[[-53, 23, -31, 57, 47, 30, -18, 78, -66, -29, -18, 11, -36, -14, -22],
 [19, -71, -48, -4, 2, 42, -54, 30, 27, 41, 13, 39, -56, -32, 31],
 [-51, 68, -61, 68, -21, -69, -34, 41, -69, 47, 32, -27, 12, 73, -19],
 [71, -29, 35, -66, -18, 10, 28, -79, 19, 4, 46, -34, 28, -36, -35],
 [44, -6, 74, 17, -44, 34, 2, -61, -27, 43, -19, -32, 12, 37, 66],
 [-6, -4, -78, -49, 45, -9, 61, 1, -14, 71, -27, 62, -78, -42, 55]]
The entry in the top-left corner: -53
The fifth-last entry, reading row by row -> -27
The fifth entry in reading order: 47
Give the last entry, reading row by row.
Answer: 55
Give the largest entry in the first row.
Answer: 78
Give the bottom-left entry.
Answer: -6
Give the entry directly below 10.
Answer: 34
The entry just right of 39: -56
The entry just left of the largest entry -> -18
The entry just right of 73 is -19
The entry directly below the largest entry: 30
The bottom entry of the column that holds the smallest entry: 1
The 3rd entry on the diagonal from the top-right corner is 12
Give the smallest entry in the last column.
Answer: -35
Give the smallest entry in the first row.
Answer: -66
The smallest entry is -79
Give the third-last entry, reading row by row.
Answer: -78
The entry just right of 35: -66
Give the 3rd largest entry.
Answer: 73
The entry in the top-right corner is -22
The entry just left of the smallest entry -> 28
Give the fourth entry, reading row by row.
Answer: 57
The entry just left of 74: -6
Give the entry directly below 17.
Answer: -49
The largest entry in the last row -> 71

Read these off the grid that follows.
1) What is the entry just left of the largest entry?
2) What is the entry just left of 1.18?
[[ 1.07  0.72  0.99 -1.82 -0.24  0.16  0.78 -1.14  2.30 -0.24  0.49 -0.40
  -0.98 -1.68]
 [-0.75 -0.12  0.20  2.53  0.29  0.25 -0.19  0.01  0.27  0.03  0.26  0.29
   0.96  1.54]
 [-0.12 -0.01 -0.42  1.38  0.31  0.25 -0.09  0.45 -0.26 -0.03 -0.15 -0.04
   1.65  0.68]
 [-1.02  0.76  1.88  1.44  1.20  1.05 -0.96 -1.35  1.51  1.40  1.93 -0.01
  -1.62 -0.07]
 [ 0.44 -0.08  0.42  0.24  0.23  0.70 -0.55 -0.37  0.30  0.54  0.49 -0.15
   0.36 -0.66]
 [ 0.81  0.43  0.69  0.25 -0.10  1.65  0.79  1.08  0.08  0.25  0.44  0.25
   1.18 -2.50]]
1) 0.20
2) 0.25

[[ 22 -21 -34   9 -24 -28  29  36 -51 -18 -46 -20 -17  39 -29 -78]
 [ -4 -31  -5 -16  -3 -29   7  36 -52   1 -45 -19  -4  19 -32 -78]
 [ -5 -27  -6 -14  -2 -30  14  41 -47   3 -48 -21  -4  13 -27 -78]
 [  7 -31 -21   1 -15 -25  40  35 -44  -2 -54 -20 -12  38 -32 -78]]
Which number is the entry in the top-left corner? 22
Which number is the entry in the top-right corner? -78
The entry directly below -6 is -21
The bottom-left entry -> 7
Which number is the entry just left of the largest entry? 14
Which number is the last entry, reading row by row? -78
The largest entry: 41
The largest entry in the first row is 39
The largest entry in the last row: 40
Which number is the entry directly below -19? -21
Which number is the second entry on the diagonal from the top-right corner? -32
Which number is the entry directly above -54? -48
Which number is the entry just right of the largest entry? -47
The 5th entry from the end, reading row by row is -20
The entry directly below -18: 1
The entry directly below the largest entry: 35
The smallest entry in the first column: -5
The 3rd-last entry, reading row by row: 38
The entry just right of -19 -> -4

Questions about the table below. Counting starts at 0.
1) The entry in row 0 and column 2?
2) The entry at row 1, column 2?
3) The entry in the bottom-left corner?
4) The entry in row 0 and column 0?
5) The entry just left of 5271?
6) The entry at row 2, column 2?
7) The top-right entry?
8) The entry in the bottom-right corner?
5130  4554  6007  5453  5115  6283  2254  2301  4530  3360  2887  5673  5085  3913
5341  4662  5070  4562  3472  4688  7514  5996  3992  5132  5954  4562  3616  5047
4237  4668  4734  5017  5474  5038  2071  3279  5148  4153  3460  4934  5402  4245
6555  4082  5685  4080  3854  5491  8285  4546  3010  3457  4596  5588  3912  4485
5276  4239  5335  4646  5582  5739  3012  2344  4339  2972  2609  5714  5446  3875
4826  4542  5376  5085  5221  5603  2710  2932  4693  3703  3281  5333  5175  4132
4642  4867  4187  4361  3477  3768  7665  7061  4460  5970  6753  3863  3624  5412
4710  4747  4322  4383  3858  4019  6902  6285  4407  5503  6052  4155  3958  5158
2894  5226  3765  5268  5071  3823  1710  5104  6144  6013  5079  3675  5123  4903
3397  4914  2980  4139  4898  2957  4608  6280  5492  5994  5774  3480  4839  5218
6498  4082  5619  4010  3961  5413  8196  4537  3064  3465  4554  5563  3993  4490
3421  4986  4046  5102  5315  4237  1845  4379  5722  5233  4401  4153  5271  4631
1) 6007
2) 5070
3) 3421
4) 5130
5) 4153
6) 4734
7) 3913
8) 4631

Read these off the matrix that follows.
1) Which number is the top-right entry?
2) Which number is the top entry of the column that holds the smallest entry?
3) Which number is the top-left entry?
4) Which number is the last entry, reading row by row?
5) Which number is the entry directly below the largest entry?
6) Which number is the entry directly above -39?
7) Which number is the fourth entry from the end, reading row by row?
8) Which number is the entry just left of -65?
[[-62  10 -65 -45  29   9 -50 -43 -43   7 -51 -62]
 [ 15  61   8   5  -8  59  18   4   5  20  10   5]
 [ 37 -19  32  67 -21 -18  34  61  62  -4  37  33]
 [ 29 -39  31 -36  22 -38  22 -32 -33 -11  27  31]
 [ 40 -17  35  46 -15 -18  34  47  42  -5  36  32]
 [ 18  50  22 -53  20  49  -1 -44 -50  15  12  18]]
1) -62
2) -65
3) -62
4) 18
5) -36
6) -19
7) -50
8) 10

x =
[[-30.1, 93.3, 73.5, 9.2, 29.0, -31.5, 42.3, -5.0, 124.9, -14.5, -26.9, -74.5, -82.0],
 [21.2, 24.7, -73.6, 110.2, -227.6, -80.5, -127.5, 153.5, -3.7, -38.0, 64.9, 31.2, 39.0],
 [-6.4, 0.2, 16.7, 40.4, -133.7, -42.2, -53.7, 216.7, 65.9, -81.3, -13.5, 57.5, 45.7],
 [52.2, -85.0, -13.7, 129.9, 108.5, 83.9, 76.3, 267.4, 15.1, -20.4, -86.6, -45.3, 12.3],
 [14.0, 37.5, 68.6, -129.7, -186.6, -199.9, -112.5, -18.0, 62.9, -18.5, 91.2, -47.1, 30.4],
 [40.5, -16.0, 62.4, 121.9, 115.5, 88.1, 21.6, 137.6, -117.5, 39.4, 157.5, -60.3, 88.7]]
Rows and columns are numbered from 0.
The bottom entry of the column that holds the smallest entry?
A: 115.5
The top entry of the column that holds the largest entry is -5.0
The entry in the bottom-right corner: 88.7
The entry directly below -112.5?
A: 21.6
The entry at row 2, column 0?
A: -6.4
The entry at row 0, column 2 -> 73.5
The entry in row 0 and column 0 is -30.1
The top-right entry: -82.0
The bottom entry of the column that holds the largest entry is 137.6
The entry directly above the largest entry?
A: 216.7
The entry in row 0 and column 1 -> 93.3
The entry directly below -80.5?
A: -42.2
The entry just right of -13.7 is 129.9
The entry just right of -81.3?
A: -13.5
The entry directly above -3.7 -> 124.9
The entry just left of the smallest entry: 110.2
The entry directly above 65.9?
A: -3.7
The entry just left of 12.3?
A: -45.3
The entry just right of 40.4?
A: -133.7
The entry directly above the smallest entry?
A: 29.0
The minimum?
A: -227.6
The entry directly above -20.4?
A: -81.3
The bottom-left entry?
A: 40.5
The entry just right of 15.1 is -20.4
The entry directly below 65.9?
A: 15.1
The entry at row 1, column 0: 21.2
The entry just right of 52.2 is -85.0
The entry just right of 124.9 is -14.5
The entry just right of 14.0 is 37.5
The entry at row 2, column 1?
A: 0.2

W =
  -8    80  -291  -240     5  -479  -287    10   156    56  -474  -518   253
  -4   -86   131    57    65   114   -44    41     2    25    89    30    -5
 -48   -23   336   289   -32   558   178     7  -147  -122   506   524  -204
  91  -267   314   251   182   194    39   195  -238    89   214   113  -229
-406   761  -567  -561  -505   -85  -269  -548   787  -383  -287   -93   747
The entry just left of -204 is 524
The second entry on the diagonal from the top-right corner -> 30
Report the bottom-right entry.
A: 747
Report the third entry on the diagonal from the top-right corner.
A: 506
Report the entry directly above the smallest entry.
A: 314
The top-left entry -> -8
Report the centre entry.
A: 178
Report the entry just left of 113.
A: 214
The largest entry: 787
The entry just right of the largest entry: -383
Report the bottom entry of the column that holds the smallest entry.
A: -567
The entry in the top-right corner: 253
Report the entry directly above -93.
A: 113
Report the 2nd-last entry, reading row by row.
A: -93
Report the smallest entry in the last column.
A: -229
Report the entry just right of 39.
A: 195
The entry just right of the centre entry: 7
The entry just right of -505 is -85
Report the 5th entry, reading row by row.
A: 5
Report the 2nd entry in reading order.
A: 80
The entry just left of the smallest entry is 761
Report the entry directly above 506.
A: 89
Report the entry directly above the centre entry.
A: -44
The bottom-left entry -> -406
Report the entry directly above -505.
A: 182

[3 2 2 4 7 5 4 3 5 2 4 5 4 3]
Find the 2nd entry from the left.
Answer: 2
Find the third entry from the left.
Answer: 2
The last entry: 3
Find the first entry from the left.
Answer: 3
